One turn moves every row onto another: examples first, then more rows asked:
liso: [ 18  28 -18  -4  -8   7 -10   0   5  13   4 -16  41  -2 -45]
kegap: [ 12   2  -2  12 -26 -16  -5  -9  12  11 -21  23  15   2 -48]
Vova: [ -5  -1  -6  10 -19   1   0 -23  -8 -11  18 -20  22   1 -24]
Letun: [-16  12  -9  18   4 -31  -3  -7  -9 -22 -44   7  23 -25 -21]
fige: [-17  10 -13  28  -9 -29 -15  -9 -13 -16 -38  12  18 -34 -33]
lebep: [-12   1  -2  32  22  -5 -17 -22  15  11  -6 -20  44 -26 -36]
zame: [-12   7  -4  35  23  -3 -19 -24  18   8  -6 -20  40 -19 -31]
mot: [ 15  22 -14 -14  -1   5   3   8  10   8  -3 -10  34  10 -38]
rom: [-13 -19 -24  10  -8   9 -11 -17  -4  -5 -17 -10   5 -29 -16]
Likis: [-16   6 -13  28   4 -29 -10 -11 -18 -20 -43  10  20 -28 -31]
buzuv: [-24  -8  -7  38  -1  -8 -17  11  22   5  -1   1  17  -5 -47]
Gir: [-10  33 -27   4  15 -12 -12   5   0 -15 -21 -26  48 -11 -13]
Pezop: [ -7  26 -36  15  14  -9 -20  -5  -3 -12 -22 -28  50  -7 -13]
digez: [  8   6  -2  15 -20 -13  -2  -9  15   5 -24  22  17  14 -49]
luv: [ 12   0  -6  15 -12 -18  -3  -9  16   7 -23  28  21   9 -48]
Riso: [-25 -11  -7  34  -4  -9 -15  15  16   5   2  -3  22 -10 -49]
Dugo: [ 18  20 -18  -4  -1  10  -4   5   1   9   3 -14  37  10 -48]
Kubo: [  6   1   5   5  -8 -17   8  -1   9   3 -30  24  13  -2 -46]
tebok: [-10  29 -37  16   3 -10 -27  -7  -1  -9 -24 -25  46 -20 -13]
Dakit: [ -6  -6  -7   9 -21  -5  -3 -25  -5 -10  13 -22  28   1 -22]
Nosa: [-14   9 -18  22  -3 -29  -9 -10 -20 -25 -33  17  20 -28 -33]
tam: [  9  -6  -2  13 -14 -14  -1  -5   9   6 -28  24  11   7 -47]
disoz: [-13 -13 -22  14  -4  10 -10 -20  -7  -9 -15  -9   1 -31 -17]
pil: [-13  31 -38  18  11  -6 -24  -7   4 -12 -33 -19  42 -13 -14]
Napof: [ -8  26 -42  16  14 -12 -24  -3   4 -10 -23 -18  49 -10 -15]
zeme: [ 17  33 -18  -5   0  14  -6  -6  -1   4  -1 -15  38   2 -45]
Rulir: [ 19  24 -24  -8  -1  10  -4  -2  -3   5   3  -8  39   1 -45]
Reves: [-18  13 -14  27  -7 -22  -9  -7 -17 -23 -40  16  13 -25 -36]

pil -> zeme
tebok -> liso
Letun -> Gir
Now these:
disoz -> zame
luv -> Nosa
tam -> Likis
Riso -> rom

One turn moves every row onto another: examples first, then more rows asked:
geg: [ -4 -35  -6   1  15   1   9 -17  -3 -13   0  14  10  40 -17  10 -28  -8
   5   6  -2  11  18  -1  -9  10  18]
gov: [  7 -17  -1  14  -2  -5  24 -15 -15  21 -29  14  30   8  28   0 -10 -10
  23  -3   6  34  -7 -15  16  33  16]
nis: [ 25 -28  11   6 -24 -23  -3 -25 -19 -24  -7  18   1  22 -29   7  14   8
  23   1  20  18  10  13  -4  10  31]
lubo: [ 22  15  -8  21   3 -15  22 -25 -32   9 -14  31  10  37  18  23   3  -6
  27  27  10  14  -2  22  -8  10  26]
bapu: [  3 -28 -10  18   1  21  15 -33 -28   0  -8  -3  -8  14 -11  23 -10   5
  14   6  35   1  16  18 -20   8  20]
vabod: [ 21  13   6  18   5 -28  -2  16  -9  -2 -24  21 -17   5   9  10  -2  12
   2  16  23  28   2  -2  12  28  44]
bek: [  6  16  -1  21  -4  -7   1 -37 -32  27  -4  33  10  17  12  30   8   0
  34  23  25   5  20  17 -10   3  33]
mem: [ 28 -28 -19   5 -20   0  -2 -12 -32 -19   2  15 -16  21   0  24   7  24
   8  15  23  13  15  -6 -16  25  30]
pel: [  1 -40  -1   4  -6  10 -18  -6 -18   2  -4  32   6  17  -2  32 -14   8
   2   7  24  -3  37 -11 -16  -1  28]
dake: [ 14   9   3  15  -2 -23  -2 -17 -24   4  -7  26  -7  44  40  17  -5   0
  20  11  26  24   9  20  -3  11  25]
Gol: [ 34   3   7  25   3 -15  -9 -23 -23  14  -5  29  -8  13  30  14   9  16
  33  10  27  25  14  21  -6  11  43]
bebo: [ 12  15   5  13  13 -27  -6  -8 -10  -1 -13  12 -22 -11 -10   8  -2  15
   7   8  28  37   6   0  12  27  45]
Poso: [ 13 -27   8  -6   2   8   7 -33  -4 -32 -15  29  32 -25  16   9  14   5
  20   7  12  17 -12  14   0   5  36]
muzud: [ 25   9  -9   5 -10  12  -4 -23  25  10   0  32   3   0   0  19   3  24
  -6   8   6  52   3  -5  -9   8  18]
beze: [ 20  35   2 -19 -11  17   1 -21  -1  17 -14  24   3  -2 -10  20  -2   0
   8   7   3  24  16  -7 -14   0  -1]
Penu: [ -9 -13  12 -21   9  10   8 -24   5 -27  -3  12  31  -1  23  -7  -5  -9
  24   6  -4   7   3   5   5  15  28]
gek: [ 15 -11   4 -21   2  -5 -10 -20  35  -5 -18  20 -21 -24   7  14  -3   6
  17  13  12   3  10 -16  -6   0  26]
tepiz: [-21  26   1  18  12 -10  14 -16 -12  20 -19  13   4  -1 -22  21 -11  -9
   8  23  25   7  10   3   6  14  33]
vadi: [ 12 -19  -4  13 -16 -10   4 -26 -22  22 -20  28  30 -15  14  12  11   8
  26  -1  14  38   0 -24  15  30  30]
Nir: [ -9  17  -2  11   4 -19  -4 -46 -19  14  14  18   0  31  11  14  -4   1
  30  12  21  25  20  16  -2  12  30]
Piti: [ -3 -20  -6   9 -10  -5   1 -18 -18  22 -16  16  19   0  38  10  -8   5
  15  -7  22  39   6 -26  15  34  21]
mal: [ 18 -33   0 -13   9 -13   1  -6 -15 -29  -8  18  -1  39 -12   6 -21  -4
   6   0  -2  18  14  -4  -6  12  15]
Buson: [ 14 -16   2 -16  -3 -18  -2 -15  43 -17 -24  27 -15  -2  13  14  -6   0
   6  15   9  13  -7 -10   0   0  20]
nuvef: [  9  12   2  27  -2 -22   9  18 -11   5 -34  31  -1  16  11  26  -5   2
  -7  26  27  15  -4   1   8  18  38]
dep: [  0 -12  10 -24  -1   4   8  -9  -1 -34 -11  21  31   9  34  -1  -2 -10
  17  12  -5   4  -2   1   4  15  25]
Bofe: [ 25   9  -5  21  17 -19  10 -41 -17   7   6  19  -2  20   7   6   5   8
  37  15   7  34   3  23  -2  20  40]
Dilo: [ -8  -8  -1  -5 -12  -6   4 -29 -36  21 -23  13  20  -5  21  13  -8  -9
  22 -11  26  30   8 -22  12  24   7]
mis: [  5  -5  -4  -3  -8 -16  16 -27 -25  13 -18  15  29   0   8   1   0  -9
  30  -2   1  36  -2 -25  18  35  16]
dafe: [-13  20  -5  25   3  -8  16   2 -16  16 -30  23   4  11  -1  34 -11  -7
  -5  29  31   5   1   2   3  13  30]
kozab: [ 25  11  17   9  -9  15   6  -6  25  17 -30  28  13  15  11  12 -10  -2
  -2   0  10  32   3  15  -7  -9   3]
purit: [  4 -23   1  -4  -6  11  11 -28  -7 -28 -17  37  43 -15  18  21  15   1
  14  19  10   7 -12   8  -3   3  33]
Lal: [  3 -18   4 -23  -1  19  -9 -18 -17 -27  -8  19  11 -20  44  14   1   9
  12   3  23   8   8  -2  -5  11  26]
vil: [  3 -39   2  35 -17   2  16 -20  -1  -2 -12  20  20  37 -12  18  -1   2
  11  16  23   2   7  21  -9   4  32]
dinum: [-16 -16  -2 -18   1  27  -4 -28 -13 -17  -2  18  21 -19  35  20  -1   4
  12   9  22   0  12  -3  -6   9  27]
saz: [ 31 -44   0  16  19  10  11 -23 -15  -5 -16  25  13  -1 -34  16  -5   4
  19   7   3   7  12   8 -16   2  33]
silu: [ 17 -24  -2  15 -16   5   7   8  -7   0  -1  13   3  43   9   9  -4   7
  18  21   3 -10  27  -4 -10  25  35]
gil: [  5  -8   1 -15  -3   5   4 -13  29   4 -33  27  -8 -11  16  29  -9  -8
   9  23  14 -14   6 -14 -10  -8  16]
rik: [ 31  11   1   8  -1  25   2  -3  26  22 -13  22  -2   5  21  11  -9  17
  -2   6   4  37  11   0 -12   8  14]
pelad: [ 39 -40  -6   9   2   1   8  -6 -22 -13 -19  40  15  12 -23  25   2   7
  11  18  -2   3  10  -4 -16   5  33]
Lefab: [ 18  25   7 -10 -20   1  -8 -23  22  11  -2  33  13   5 -16  12   6   9
   7   7  -3  39  14  -8  -4   2  14]
dup: [ 10 -10 -10 -17   9  -2   8 -39  29  -8 -21  22 -12 -26 -11  23  -2   0
  13  20   9   7  -7 -10  -8  -3  19]
Nef: [ -9  21   7  17  14 -21   2 -23  -8  10 -11  11  -6 -14 -30  10  -3   3
  14  11  27  26   9   5  11  18  41]
pitiz: [ -7  -8   1 -19  -1  -7   7 -31  38  -6 -25  24  -2  -3  -4  22 -10 -14
   9  18  10  -1  -2  -8  -4 -10  12]
nomu: [ 22  20   2  -3 -12  17  10 -24   0  11 -30  29   7   2  -3  27  -5  -1
  -5   3  19  34  -3  11 -14 -11  -9]
vate: [  9 -19   4  17 -12  -1  15 -25 -29  27 -38  23  33 -13  18  15   1  -7
  26  -5  23  28  -4 -10  11  19  17]
subeb: [ 16 -14  15  -2  -2   2   5 -18 -22  -5  -7  -7  -8  20 -20  -5  -6  -5
  36  -1  12  -4  30  12  -9  14  23]
zira: [ 23 -17 -11  -9   0  -1  12 -14  30 -12 -34  30 -12 -11  15  30  -3   1
   2  26  10   4 -14 -10 -10  -2  18]
bivi: [ 14 -41  11  -3   4   3 -24 -13 -22  -6  -9  21  -8   6  -8  18 -14   9
  10 -10  29   8  36  -2 -14  -3  24]

dinum -> Penu
Piti -> gov
Now these:
vabod -> nuvef
lubo -> bek
dup -> gek
bapu -> subeb
pel -> geg
Lefab -> muzud

One turn moves every row onto another: examples first, then more rows asked:
deve: [-31  28   4  30  10   7 -13   7  -9 -14 -12   3  -2  27   5  -6  20 -11
  -7]
fero: [ -6   8  -1  11   4  -3  13   3   7  15 -10  14  -3  21   7  16  37 -20
  25]
Romon: [-23  17  14   2 -21 -15  -2  -1  30 -18 -19  18  -9  15  -4   9  -9   2
 -35]
ribu: [ -6 -15  -8 -11  16  -7   2 -17  25  -3  11  22   4  29  20 -17 -20  -1
  17]
tek: [ 25   6 -20 -14  -8   9  -8  15  14  18 -16  11 -19  17 -15  -4   1 -10
  -7]
gagep: [ 12   4 -16 -14  -7   8 -12  33  12  19  -6  13 -13   7  -2   5  11  -3
 -15]
Zegog: [-31  29   2  30   7   5 -14   6 -11 -11 -16   9  -3  24   0 -10  23 -15
  -7]
vob: [-18   0  -2  -3   1   1   9   2  -5  18  -7   5   2  18  -2  19  32 -21
  23]
Vabe: [ 13   0 -15 -23  -6   7 -10  25  15  16 -13   4 -22  15 -10   2  14   2
   0]
gugem: [-19  10  -3   6   0 -36 -17  -1   6  14 -13  27  -6   6   7 -35 -15   8
  11]
zeg: [  2  22 -21  16   4 -31  12  14  22 -10 -19 -10  -5   6   8 -15 -17 -23
  -8]
Nugu: [-24  27  26   8   0   9 -11 -13  10 -10   7  24 -16  16  -2  -7 -12  14
  13]
Ter: [-11  28  -6 -17 -24 -11  10   2  29  13 -13  -6  12  25 -16 -10  16 -19
  -5]
ros: [-15  -3 -14  13  22  -5 -21  28  11 -19 -24  22 -10  10  10 -17  18   2
  -7]
talem: [  8  -7   0   1  -2  -1   0   0  17 -16  -9  13 -20  37  25  26  -6  -1
 -20]
baz: [  8  20 -25  13   4 -32  13  10  24  -9 -16  -4  -5   7   4 -16 -17 -26
  -7]
Pade: [-18  10   6  -4  -6 -30 -18  -4  -3   3 -21  31   2  -7   2 -28 -12   9
   6]
giz: [-11  -3 -15  12  24  -6 -20  25   3 -21 -20  24 -11   8  10 -17  22   2
  -3]
kotu: [-17   9  -6  14  17 -10  29  -8  21 -27  -3   6   6   5   3  10  -9 -28
  13]
vug: [-21  19  17  -7   0  18  -6 -19   6 -12   2  25  -1   7 -10  -7 -22   7
  13]
kekil: [-32  21  16   5  -4  14 -10 -16   6   2   7  24  -5  19  -3  -7 -24  11
   7]
Zagap: [  7  -7   1   2  -2   3  -1  -4  17 -17  -5  19 -22  36  16  29  -5  -3
 -22]
Rek: [ -7  29   9 -14 -15 -11   9  -2  31   5   1 -11   1  25 -17 -12  15 -27
 -12]
baze: [ -4  24  -4  -7 -16  -7   4 -10  15  14 -13   0  12  32 -18 -16  15 -33
  -7]
mibob: [-21  11   5   3   3 -41 -15   4   1   7  -1  20   1  -7  12 -33 -12  -4
   1]
rosil: [  2  -4  -8  -6  10  -3   6  -5  32  -8   8  33  12  21  30 -11 -19   5
  11]
lopu: [  0 -11  -6 -19  14  -8   0 -14  21 -15  -4  28  12  18  17 -21 -10   1
  18]
Vok: [  1  -2  -2   5   0   1   2  -7  -9  21 -12  16  -9  25  -4  16  25 -26
  18]
Koz: [-14  20  12  -2 -23 -13  -5  -1  25 -20 -19  23 -10  18  -3   8 -10   5
 -35]
folu: [-21   5  -5  18  21  -7  26  -3  24 -23  -6   5   3   4   4  14  -8 -28
  13]

rosil -> gagep
folu -> talem
Now these:
kekil -> vob
Vok -> lopu
kotu -> Zagap

